Where one turn sends some rows of the set: a few examples, then the rows asked
Pup: [  3 -12   5  -7   1 -20  -2 -15 -35  -1 -13  45  13  18   7  37  41 -15
  15  51 -12]
kifon: [-37  19  -4   3  15  -2  32  -9  -2  -2  -1  23  26  24  -1  16  51   3
 -10  37 -21]
femol: [  0   1  17  25 -25  16   9   1 -42 -23   8  -1  34 -17   6 -25 -12  -5
  29  29  27]
par: [ 14  23  -1  11 -61 -15  -3   1  -3  -4  15  17  14  -7 -42   6 -23 -26
  12  -1  19]
simib: [ 12  19  17 -12 -18  22  -9   1  21  36  15 -19 -12  -3 -32 -10 -30  -5
   8  -5  -8]
domer: [  6   1  35   3  13  21 -15   3  -1  15  14 -28  24  -7  13 -42 -16   3
  11  24   4]
Nupub: [-10 -39   8 -34   0  -7  -6  -5  -1   9 -17   0 -38  39  -6  32  16  19
   9   9  -9]
kon: [  5   8  23   2   6  27  -7  -8  14   9  -7 -45  25 -16  18 -28 -10 -17
  19  18   7]
Berok: [ -1 -41  -5  -3 -16  -7  34 -31  17 -17  -2  14   6  30  11  28  23 -31
  -3  10 -33]
Bafom: [ 11  17   3  15 -63  16  13   0 -24 -12   6   7   9 -18 -31  14 -27 -19
  26   8  14]
vefa: [ 14  14  18  16 -53   1  14  -7 -16   4  27  11   5 -16 -41  15 -31 -23
  21  -2  -7]
Nukom: [ -2 -31  18 -25  20 -10 -28  19 -25   2 -28  18   0  24  14  23  30  12
  -3  35  -8]
lugef: [  5   9  21 -12   8  24  -8  -7  13  10   1 -37  23  -8   7 -40  -8  -7
  21  18  25]
Mufib: [ 11  19  10  12 -49  -9   7   2 -28  -8  13   8  20 -20 -40  15 -26 -22
  21 -10  21]
nis: [-16 -20 -19 -23  10  -6  43 -34  12  -6  -2  20  -8  -6  -6  28  32  -8
  11  32 -29]
dodob: [  5  24   4  -5 -16  26  -1  12  23  27  -4 -12 -11 -23 -35 -13 -14 -26
  15 -12   3]
dek: [ -8 -20  -6 -16 -17 -17  20 -40 -11   5  -5  27 -26  33 -15  45  27  -9
  27  25 -13]
zatap: [ -5 -36   2  -9 -13 -26  -3 -12   6  -4 -10 -11   0  41  10  46  -6   3
 -25 -12 -29]
guf: [ -2  18  11   1   2  30 -15   1  -5  15  -2 -30  15  -3   9 -40 -17  13
  16  25  25]
bamiv: [-28 -17  15 -14  14 -14 -19   8  -6  -7 -45  38  12  16   6  21  30   8
 -29  15   1]
Sem: [ 11  34   1 -17 -22  17  -5   3  19  28   4 -11  -4 -12 -42  -8 -17 -19
  15  -8  17]
Fam: [-26  21   7 -12   7  -6  -5  24  -5   4 -19   9  27  25  -5  40  29  19
 -34  21 -25]
boga: [  4  -5  20  -2  -7  10 -16  -4  16  -6   6 -31  28   5  16 -47 -11  -2
  12  23  29]
zavub: [-33 -19   4 -11 -18 -15  23 -51  14 -12 -28  24  -6  28  -1  42  23  -7
   0  13  -6]
muza: [-38 -31  14 -21  -4 -17  -4 -16   8  -8 -36  10 -15  32  -1  36  11  21
 -19  -7   2]
Kiget: [  5  -6  30  16 -22  -3   4  -7 -34 -27  11 -19  46 -16   9 -17 -16 -11
  27  15  29]
vos: [  9  -6  22  23 -39 -17  -7   1 -26 -33  15   0  45  -7   4 -16 -17 -13
  16  20  31]
levo: [  8  35  -2 -10 -36  30 -11  -1  11  27  -4 -21 -11  -3 -29   0 -30  -1
  13   4  11]
Vanu: [ -8 -14  -7   1  23 -33 -20  15  -9  13  -9  23  14  31   4  16  14   5
 -38  -3 -20]
rozad: [-10   3 -19 -14  25 -25   9  -1 -19   5  -8  42  14 -15 -11  31  35   1
 -11  36 -25]
dav: [ 10  24  -1 -15 -27  10 -13  -4  39  23   6 -13  -4   5 -29 -26 -17 -15
   9   2  18]
kifot: [-40 -19   5  -3 -16   6  55 -15   5 -29   0   3   5  29  -4  29  35   5
   2  17 -20]
zov: [-22  -5   5  -6  -2 -11   9 -27   0 -12 -34  52  21  12   7  29  43 -20
  -9  34  -7]
ribu: [ -3   2  26  35 -16 -10   3 -14 -37 -18   9 -24  42 -20  14  -6 -21 -11
  25   9  17]
Vavoz: [-12 -23   1 -23  17 -30 -12  15 -25  -9 -19   3  12  -6   2  45   6  29
 -23  16 -23]
tevor: [ -4 -20 -12   5  19 -13  16  -4   2   1  -2  48  18  20   6  -1  43 -29
 -16  19 -25]
Teb: [-29 -16  16 -17 -24   0  18  18   1 -24 -18 -11   5  29  -8  54  14  21
 -22   0 -26]
godem: [  9  -5  35  31 -22   0   7  -5 -40 -17  26   5  41 -19   4 -16 -17 -15
  23  26   4]
gusa: [-16 -45   0 -32   1 -11  22 -19   5 -18 -12 -19 -11   3   6  43   6  21
  -1  13 -27]
Vogu: [ -1  17   5  28 -39 -11   9   7 -27  -1  12   8   7 -27 -40   9 -25 -21
  20 -20  11]

Fam goes to kifon
tevor goes to Berok
Now find these:
par goes to dav
muza goes to bamiv
rozad goes to nis
godem goes to vefa
femol goes to Bafom
Kiget goes to Mufib
Vogu goes to dodob
dek goes to Nupub

Where one turn sends some rows of the set: a few examples, then the rows asked
mupo: [-37 -28  11  18 -19 -14   0  14  32   1  -6 -32  33   5   3 -16  10  -1
  -6   5  10  -3   2   1  -7 -16  -9  25]
romov: [-41  30 -38 -33  16   4  -8  -1   7   0 -10 -20 -16  12  -2   2  -1 -39
  26 -30  -2  -2  -3 -32  25   2  -1 -23]
tired: [-24 -17   7   1   4  -8  27  16   7  -5  -8  -6  10 -31  -9  -8   3  14
 -18  31  -8  39 -24   1  -9  49  16 -11]
fepo: [ 13  27  10  -6  44 -24  -2  -6  -9  -8   3 -26  -2 -25  -3  76   4 -18
  41  14  23  -7  -2 -23  -4   9  14  -6]
Bibug: [-24  42  -6  23  31   5   4 -36  29  11  -2  -9 -20 -23 -31 -13 -24  -2
  -5 -13  64 -13  19 -32  13   5 -22  -3]
Gime: [-33   6  -1  23 -14  13  15   2  40  -6 -11  -3  22 -23 -29  12  31 -20
 -24  23   7  47   5 -28 -23   4  14  -4]
Luzad: [-21  25 -25  -6  19  16 -32 -24  24  -4 -12 -40 -28  11 -10  17  -4  -6
  24 -18  23 -30  20  -3  31 -24   3  18]
gazo: [-27  39 -16  -4  19 -17   8 -38  12  17 -39 -21 -18  15 -44  24  -4  21
  29  14  33   9  17   7  25 -20  12 -29]
Nozoz: [-25   4 -31 -16  18 -10   7  31   6  14  13 -44 -20 -20 -21  15 -51   5
  30  -8  17  17 -11 -13  24   2  -8 -19]
Podi: [-61  42 -26   6  -8  -4 -29 -13   4  15  41 -20 -24 -15 -24   8  -8  -1
  16  -4  14 -12  31  15 -32 -22   8 -37]
dofaf: [ 15  38 -22  18 -21 -18 -22 -17  -1 -18  -5  15  12 -20  16   9  44  -6
  19  12  -1  -7 -12  17   2  15 -26  27]
lopil: [-30  27 -42  22  36 -23 -46  -7 -27   2  24  16 -14   9 -32  24  17 -10
  21 -15   0 -15  18   8 -18  15   3 -19]
vove: [ -2   6 -20 -20  54 -14 -18 -10 -18  -2  13 -38 -18  -9  15   4 -23  30
  28   1  21   3   3  10  34   9   4   8]
fut: [ -2  22   7  12 -27   8  13   1  14 -20 -15  -7   5 -19  -8  -5  48   6
  -3  25   7 -11 -13  22  35  33  17  11]
rekov: [-17  38 -10 -36 -13 -35  -7   8 -17 -17 -20 -24 -19 -54  -9  29 -18 -31
   8  -7  23   9  -8  11  12 -23  -1 -19]
dato: [ -7   6   5   9  14  -6   2 -29  30 -18 -16  -8  42 -11 -10   6  60   0
  -7  30   8  16  28   9 -16  11  14  14]
Nor: [-31 -22  29   8 -18   8   4 -15  33  -4   6  -3  -2  10  -5   4 -26  37
  -8 -16  17 -11 -12  22 -21 -10 -32  -2]
soz: [ 25  11  23  25 -34 -24 -10 -19  10  30 -33  21  -5 -22   8   1 -17  -7
   5  -2  11  16   2   0 -33  12 -14  12]
rini: [-35  29  12  19 -52 -17 -14  -2  16  12 -11  -2  10  -1 -15  -8   4   2
  -1   0   8  29 -18 -13 -10 -40 -33  -9]
bodin: [-12  37 -51   4  59 -10   3 -34   3   2   9 -43  -5 -23   4  22 -19 -20
  -6  18   7  16  20  13  -7  15  19 -14]
tolov: [-13   8   1  20  53 -22  17 -30   3   4  -1 -31 -13   9   5  38 -21 -22
  16   2  27 -49 -11  -7  -9  26  -5  -3]
vupuz: [ 26  15  14  46 -25 -30  -7  -2   1 -17  -4  -2   7 -23 -20 -39 -14 -12
 -19   3  16  -8  20 -14 -16   7   5 -32]
loror: [-18 -20 -16   2 -12  -1 -12  17  10 -28   0  -3  10 -27  23 -10  28 -23
 -12   5  -8  11 -10  -3  -3  22   4  36]
vifa: [ -4 -30  30  15   5  -7  18  -3  36  -7   6 -12  17 -17 -14  14   1  40
   0  33  18  14   7  29  -4  21  11  19]
Bub: [-21  27  25  18 -10   0  -8  -8  19 -25   8  10  -3 -19 -52 -13   5  -2
  -8  17 -11  40 -13 -34 -11  13  -6 -50]
pov: [-29  -6  35   9 -31   3  16   5  25  -7  -9  15   4  10 -27 -14  28  11
   2   9  22  25 -13 -12  29   1  -1  -8]
gogi: [-41  42  -8 -19   1  -8 -29 -10   4  25  38  19 -33   1 -21  10 -19  35
  39   1  18  -8  28  14 -14   8  -5 -10]
lotu: [ 13  -9  31  -4   2  25  13 -26  10  18 -34 -10   4 -11   1  10  18   6
  -4 -26  17  -5  -7  -3 -49  29 -30 -13]
suluf: [-32  42 -12  16  14 -17 -39   3 -25  37   7 -13 -28  -7 -37  30  -5   3
  32  -4 -19 -10 -15  20  -4  29  10 -26]
duzaf: [ 33   1  19  36 -20 -30  -4 -14   2 -32  15  -1 -12 -22  -8 -30   7 -22
  13  23  17  -8  19 -18 -22  10  -4 -27]
betut: [-19  -2 -18  11   1   4  -8  20  -2 -27  -2 -11   9 -51  -9  35  11  12
  -4   9 -17  29 -23 -32 -48  22  10 -27]
bok: [-26  -3 -33  -5  52 -20  -1 -26  25  -2   7 -17 -13  -3 -40  22 -35 -13
  15   5  23  43  32  -5 -12 -18  -8 -20]
Telo: [-40  50 -34 -16  31  -3 -26  -4  -3  34  23 -15   3  11 -24   7   3  19
  13 -10  12 -21  28  15 -36  13 -28  -1]
zuke: [-39  37 -10 -20  24 -16  -4 -13   8  15 -36 -14  -1 -53 -19  -1 -28  31
   4 -10  49  15  20 -39 -11  -3   3 -21]
vef: [-10  53 -35 -12  16   6  13 -27   3   3  -5  13 -34 -13  -7  44   0 -11
  26   8  18  26   3  -6  29  15  30 -28]
timu: [ 23  19  21  -1 -37 -35   0 -14  -3  15 -34   0 -11 -13   9  -3  -4 -15
   8  30  -1   5  -5   2 -46  13 -18   7]
dem: [-39  27 -10  -3  22  15 -53  -6 -10  23  34 -17 -32 -21 -29  39   3 -19
  21 -22  -8  19   0  12 -27   2 -12 -15]
Dako: [ 21   5  26 -23 -14  32  13  -2   8  -3 -29 -12 -12 -12  -9  24   6   2
 -23  -9  12  -5  -6  -4 -56  20 -23  -3]
Tidul: [ 26  -5  12  27  -9  14  10   6  -7 -18   0 -35  12 -38  -7   6  37  17
  11  -6  42 -13   6 -26 -32   5  -6 -40]
nel: [-10  -7   9  15  17 -10  -8 -18  23 -11   2 -18  46 -13   2  20  11  64
  12   6  21  -7  24  -2 -44  -7  -2  -6]
palaz: [ 19  41  11  36   8  -4  -4 -35  35 -24  15  -7  25 -16 -26  -3  25  27
  10  28   8 -24  21  15  -2  31  -2 -11]
lefu: [ 28   0  15   0  -5   8   0  18 -19 -31  -9 -10  15 -25 -15  -2  25  24
 -18 -14  36   4  14 -32 -31   0  -3 -39]
totul: [-16  41 -41  16  26   3 -13   9 -17  14  37   0 -19  -6 -42  39   2  30
  15  -5  31 -20  11  27  -9  22 -10 -14]
gilov: [-51  28  -1 -15  18  -3 -23 -10 -31  16  34 -16 -26 -14 -30  11   9  19
  24 -10  13  20  -1  24 -12  -5  -6 -59]
notib: [-10  -4 -14  -3  -1   2   5  -2 -10 -27  -9  -4 -12 -19  11   8   9  -1
  -9  -2 -26 -16 -47  23 -20  52 -21  -6]
tun: [-16  21 -14  26  31 -34   6 -26 -13  20  -7   1  -9   1  13  15  -5   5
  28  -5  68 -14  -3 -25  14  -9 -24  13]
nug: [  3  43  19 -31  35 -23  -5 -18  -7 -33   1 -27 -10 -20 -29  23   6 -55
  14   2   4  -5  -3  -1  15  10  -6 -33]
Bib: [-40   7  -1 -43  17 -12  -8 -18  14 -22 -20  -1 -34 -46 -18   2 -48 -13
 -11 -27  23   3  11   0 -10   3   2 -22]

lotu goes to lefu
vifa goes to Gime
Now find these:
Bib goes to fepo
gazo goes to romov
dofaf goes to Nor
totul goes to Podi

